One turn sends every row of this set to another row. A few are shown first. Where does it send the rows asked after them?
por: [  6  -1   6 -17  -8   3   1  -3   8 -13  -9   1 -13   7  -1  -3  -4   8
   3   3  -2  -5 -10   5  -4]
peg: [  5 -10   6  -2   1   9  -4   5  -4  -3  -3  -8  -6   5  -2 -10   0  -6
  -4   1  -2  -1  -2   3 -18]
Bebib: [ 10  -2   8  -4 -10   3   9   2   5 -19  -6  -1  -3   9   9   2   5  -5
  -1   2  -6  15  -3   4  -2]
Poso: [  3  -6   6   1  -3  -7   3   2  -1  -3 -13   1   3   2  16   7   8  -1
  -6  11  -3  -5   4   0   1]
fonof: [ 10  10   7 -15  -9   5   3  -3   5 -10  -8  -4   5  14   6  -2  -3   6
  -2   4  -5  -9   1   3 -10]
panip: [  8  -7   3  -9 -13   1   3   9   8  -4 -11   0  -8  11   9   1   3 -11
  10   1  -1   3  -2  -5  -2]
vemiv: [  5   1   2   2  -3   1  -2  13  11 -20 -12   0   1   0   4   1  -2  -6
   0  12   0 -13 -11   6  -2]
Bogi: [  8  -2  -3  -1  -6  -2  -1  19  14 -20 -10   4   3   4  10   1   1  -3
   2   8   2  -7  -2   3   0]
pusof: [  7  -1  -1  -6  -4   4  -5 -13   2  -5  -8   0   7  -6  11  -2   2   2
   8   2  -4  -5  -1   3  -4]
kopig: [  4   8   5 -11 -10   7  -4   3  -4   1  -1  -5  -3  -1   9  -3  -4   1
  -8  -2  -2 -14   0   1 -10]
vonas: [  3   0  -3   2 -10  10   3  13  11 -10 -11  -3   2   4  15  -5  -7 -12
  -1   4 -10  -2  -5   2 -10]
fis: [ -1  -3   1  -3  -2  -7   1  -3   4   0  -7   2  -1   6  14  -1   6   6
  -3  13  -4 -14  -4   8  -2]
zeza: [  8   3  -5   0  -8  11  -1   9  -1 -16  -3   2   6  -2  16  -1  -9   4
  -6   7   2  -9  -4   7  -9]
dozod: [ -2  -3   1   6  -1  -5   1  -3   3  -8  -6  10  -6   5  12  -5   0  -6
   1  -4 -10   1   1   0   1]
vekez: [ 7  9  6 -4 -8  6  0  8 -4 -3  3 -5  6  2 20 -3  3 -5 -6 -4 -6  1  3  3
 -8]
sudi: [  6  -7  -3  -1 -10   1   1 -11   4  -7  -3  -3  -2  -5  12   0   5  -8
  -1   2   2  -2   8   3  -7]
Fomi: [  8   0   1   2  -2   2  -4   6  -3 -16  -7   2   1  11   3  10   6  11
   3   0   2 -13  -4   5  -1]
Feba: [  5  -1   7  -5  -8   5   1  -1   8  -5  -8  -2  -6  14   7  -3  -4 -10
  13   4  -3  -5 -16   5  -4]
kimu: [  7   3  13 -10  -4  -3   5   6   6 -10  -7 -10  -7  -2  10  -6   6  -6
  -6  -1  -8   5   5   6  -9]
duvi: [  4  -4   1   6  -2  -3  -1  12  -1 -15  -2  -3  -9   1   3   5  14   2
  -1   1  -1  -5  -2  10  -3]
tuka: [  7  -7   4  -5  -6   0   6  10   2 -17  -6  -2  -8   9  11   3   8   8
  -8  -3  -6   2   9   0  -9]
sav: [ -2   0  -5   1  -8   0   2  -6   0  -5 -10  11  -3   8   0  -3  -1  -2
   0   3 -11  -8  -3  -6  -2]
Meru: [  4  -6   8  -4  -1   6  -6   4   0  -9   6  -5   4   6   2  -4   6  -2
  -8   9   4   3 -12  11  -4]
Varud: [  2  -2   5  -8   0   0  -7  12   7   0 -12  -2  -5  12  -9  -5   2  -5
  -5   1   2  -2   3   3  -3]
Lamef: [ 10  -8   3  -5   0  12  -4   6  -2  -5  -2   0   6  16   7  -7  -2   2
   2  -2   0   2   3  -1 -15]
Tuza: [  8  -9   7 -13  -3   5  -9   9   1  -7  -1   2   3   8   2   1   3   6
  -7   3   9   1  -1  -1   0]
kas: [  2  -1  -2  -6  -8  10  -3  12  12  -8 -15   0  -3   3  13  -5 -14  -6
   1   0  -5 -10  -3  -1  -9]
lagog: [ 5  2  7  0  2  3 -3  7  7 -6 -5 -1  6 22  1 -5  2 -7 -1  2 -1  3 -1 11
 -3]
sisuf: [  7  -1  -4  -2  -7   7  -1  16  -1 -14  -6   0  -1 -13  13  -3  -4   1
  -7   5  -1  -4  -2   5  -8]
Nid: [  3   2   9  -4   1   7   2  -1  -1 -15  -8  -6  -3   8   2   1   1  12
  -3   4 -13  -9 -11   8 -11]

tuka goes to fonof
duvi goes to kopig
And these:
Meru goes to peg
dozod goes to fis
vonas goes to vemiv

